[[-60.3 -19.1  27.0]
 [-47.3 -14.3  22.1]]
->
[[-60.3 -19.1]
 [-47.3 -14.3]]

[[ 27.6 -21.3 -26.0]
 [ 16.9 -27.5 -14.9]
 [ 40.0 -48.7 -27.8]]
->
[[ 27.6 -21.3]
 [ 16.9 -27.5]]

[[ 20.9  33.5  23.5]
 [ -3.4 -46.5 -36.8]]
->
[[ 20.9  33.5]
 [ -3.4 -46.5]]

[[ 10.9  46.2]
 [-51.0 -55.3]
 [ 10.2   7.4]]
->
[[ 10.9  46.2]
 [-51.0 -55.3]]

[[-11.3   9.3 -27.6 -48.2]
 [ 10.3  27.9  55.5  -8.0]
 [-20.3  32.5 -42.7 -27.5]]
->
[[-11.3   9.3]
 [ 10.3  27.9]]

[[ 40.5 -16.5 -48.9 -51.8  47.0]
 [ 37.2  22.7 -51.3   5.0 -37.0]]
->
[[ 40.5 -16.5]
 [ 37.2  22.7]]
---
[[  2.2 -58.3   0.0]
 [ -2.9  -7.5  -0.5]
 [  3.2  36.5  -1.2]]
->
[[-2.9 -7.5 -0.5]
 [ 3.2 36.5 -1.2]]

[[ 47.9   6.1 -39.4 -60.0 -42.8]
 [-42.2 -60.2 -42.2   2.7  45.9]
 [ 60.3  37.6  -9.1 -49.8 -58.7]
 [ 54.6  56.0  22.5 -25.4 -56.6]]
->
[[-42.2 -60.2 -42.2]
 [ 60.3  37.6  -9.1]]

[[27.0 10.1 33.8]
 [20.3  0.0 10.1]
 [23.6  3.4 47.3]]
->
[[20.3  0.0 10.1]
 [23.6  3.4 47.3]]

[[ 53.8  34.9 -49.7 -45.5]
 [-15.5  30.5  14.8  -8.9]
 [-36.1 -54.9  43.4 -42.0]
 [ -0.5 -20.9  12.8  15.3]
 [-25.1   3.7  -3.2   7.7]]
->
[[-15.5  30.5  14.8]
 [-36.1 -54.9  43.4]]

[[-11.4   9.8   8.9 -24.0   5.9]
 [-40.2 -14.4  37.0  -8.9   5.9]
 [ 17.3  -2.3  37.0 -24.0 -24.4]
 [-25.8  58.2 -19.2  51.4  -4.2]]
->
[[-40.2 -14.4  37.0]
 [ 17.3  -2.3  37.0]]

[[ 20.5 -33.6 -44.2]
 [ 50.2 -38.3 -48.7]
 [ -3.7  -6.3 -19.0]
 [-21.0   4.7  -7.0]
 [-28.3  26.0  13.7]]
->
[[ 50.2 -38.3 -48.7]
 [ -3.7  -6.3 -19.0]]
---
[[-22.5 -11.9  40.1   2.7]
 [-25.1  15.7  23.2 -25.1]
 [-28.9  23.6  35.0  26.1]
 [-31.6  32.5  22.6  33.8]
 [ 36.0   4.1 -41.5 -11.6]
 [ 18.5   6.6 -31.1 -32.7]
 [-39.4 -10.7  34.2  43.9]
 [ 17.6 -26.5  41.2  36.2]]
->
[[ 17.6 -26.5  41.2  36.2]
 [-22.5 -11.9  40.1   2.7]
 [-25.1  15.7  23.2 -25.1]
 [-28.9  23.6  35.0  26.1]
 [-31.6  32.5  22.6  33.8]
 [ 36.0   4.1 -41.5 -11.6]
 [ 18.5   6.6 -31.1 -32.7]
 [-39.4 -10.7  34.2  43.9]]

[[ 13.3   1.1]
 [ -4.7   1.1]
 [-12.5  10.4]
 [-13.9  -4.0]
 [-41.2   6.7]
 [-21.9  47.0]]
->
[[-21.9  47.0]
 [ 13.3   1.1]
 [ -4.7   1.1]
 [-12.5  10.4]
 [-13.9  -4.0]
 [-41.2   6.7]]

[[  9.9  10.7  35.5  37.7 -23.1 -36.8  46.8]
 [  9.6   9.8 -24.0 -36.1 -13.9  46.0 -36.6]
 [  5.6  -2.8 -29.1 -39.8 -14.5  42.6 -41.1]
 [ -6.0  -4.8  29.1  37.6  -1.5 -34.9  40.9]
 [ 11.5  -0.2 -27.6 -34.9  -0.4  23.5 -35.1]
 [ 43.8  34.9  40.8  26.7 -44.1 -23.4  31.7]
 [ 24.9  26.9  45.2  32.0 -35.9 -35.7  42.8]
 [ -5.2 -16.5  10.4  35.0   1.7 -42.5  39.4]
 [-24.0 -13.6 -36.1 -38.7  27.2  23.9 -28.5]
 [-39.6 -18.7 -42.7 -34.9  34.5   4.7 -28.2]
 [  8.6  -3.9 -36.3 -39.1  23.0  32.7 -33.8]]
->
[[  8.6  -3.9 -36.3 -39.1  23.0  32.7 -33.8]
 [  9.9  10.7  35.5  37.7 -23.1 -36.8  46.8]
 [  9.6   9.8 -24.0 -36.1 -13.9  46.0 -36.6]
 [  5.6  -2.8 -29.1 -39.8 -14.5  42.6 -41.1]
 [ -6.0  -4.8  29.1  37.6  -1.5 -34.9  40.9]
 [ 11.5  -0.2 -27.6 -34.9  -0.4  23.5 -35.1]
 [ 43.8  34.9  40.8  26.7 -44.1 -23.4  31.7]
 [ 24.9  26.9  45.2  32.0 -35.9 -35.7  42.8]
 [ -5.2 -16.5  10.4  35.0   1.7 -42.5  39.4]
 [-24.0 -13.6 -36.1 -38.7  27.2  23.9 -28.5]
 [-39.6 -18.7 -42.7 -34.9  34.5   4.7 -28.2]]

[[ -2.9  -4.7   8.2   0.4   5.3  -7.5 -16.4  16.4 -29.2 -20.2  38.9 -26.2
   26.2   4.5 -15.0   3.6]
 [ 10.4 -28.9   8.7  18.6  -9.8 -53.2  -3.9  34.0 -14.0 -15.5  28.1   7.6
   38.1  12.1  -9.1  -5.6]
 [ 27.5 -11.6 -26.6  -9.4  -7.1  -4.3  -2.9 -55.9  -0.5  -9.6   3.4  10.8
  -11.1 -20.4  -1.2  22.2]]
->
[[ 27.5 -11.6 -26.6  -9.4  -7.1  -4.3  -2.9 -55.9  -0.5  -9.6   3.4  10.8
  -11.1 -20.4  -1.2  22.2]
 [ -2.9  -4.7   8.2   0.4   5.3  -7.5 -16.4  16.4 -29.2 -20.2  38.9 -26.2
   26.2   4.5 -15.0   3.6]
 [ 10.4 -28.9   8.7  18.6  -9.8 -53.2  -3.9  34.0 -14.0 -15.5  28.1   7.6
   38.1  12.1  -9.1  -5.6]]

[[  2.7 -39.2  32.0 -34.6 -12.9  15.3 -13.2  11.9 -27.0   5.2   1.5 -32.0]
 [ -6.9   1.7 -12.0   8.5  19.3  -8.7  12.1   2.9   8.6  -0.8 -16.1 -12.9]
 [-10.6  21.5  -2.6 -19.2 -13.6  23.9 -16.0 -13.5 -15.3  14.1  48.5  20.8]]
->
[[-10.6  21.5  -2.6 -19.2 -13.6  23.9 -16.0 -13.5 -15.3  14.1  48.5  20.8]
 [  2.7 -39.2  32.0 -34.6 -12.9  15.3 -13.2  11.9 -27.0   5.2   1.5 -32.0]
 [ -6.9   1.7 -12.0   8.5  19.3  -8.7  12.1   2.9   8.6  -0.8 -16.1 -12.9]]

[[ -7.6  -4.7   2.0]
 [-25.7 -47.8 -10.1]
 [  8.4  17.5  -7.2]
 [-33.3  59.0 -14.2]
 [-20.1  20.4   6.2]
 [ -4.4 -23.9 -10.5]
 [ -8.9 -27.0  -0.4]
 [ -6.1 -26.6 -10.6]
 [-33.4  57.7 -14.7]
 [ -9.2  25.9  -9.5]
 [-12.7 -30.9  -2.0]]
->
[[-12.7 -30.9  -2.0]
 [ -7.6  -4.7   2.0]
 [-25.7 -47.8 -10.1]
 [  8.4  17.5  -7.2]
 [-33.3  59.0 -14.2]
 [-20.1  20.4   6.2]
 [ -4.4 -23.9 -10.5]
 [ -8.9 -27.0  -0.4]
 [ -6.1 -26.6 -10.6]
 [-33.4  57.7 -14.7]
 [ -9.2  25.9  -9.5]]
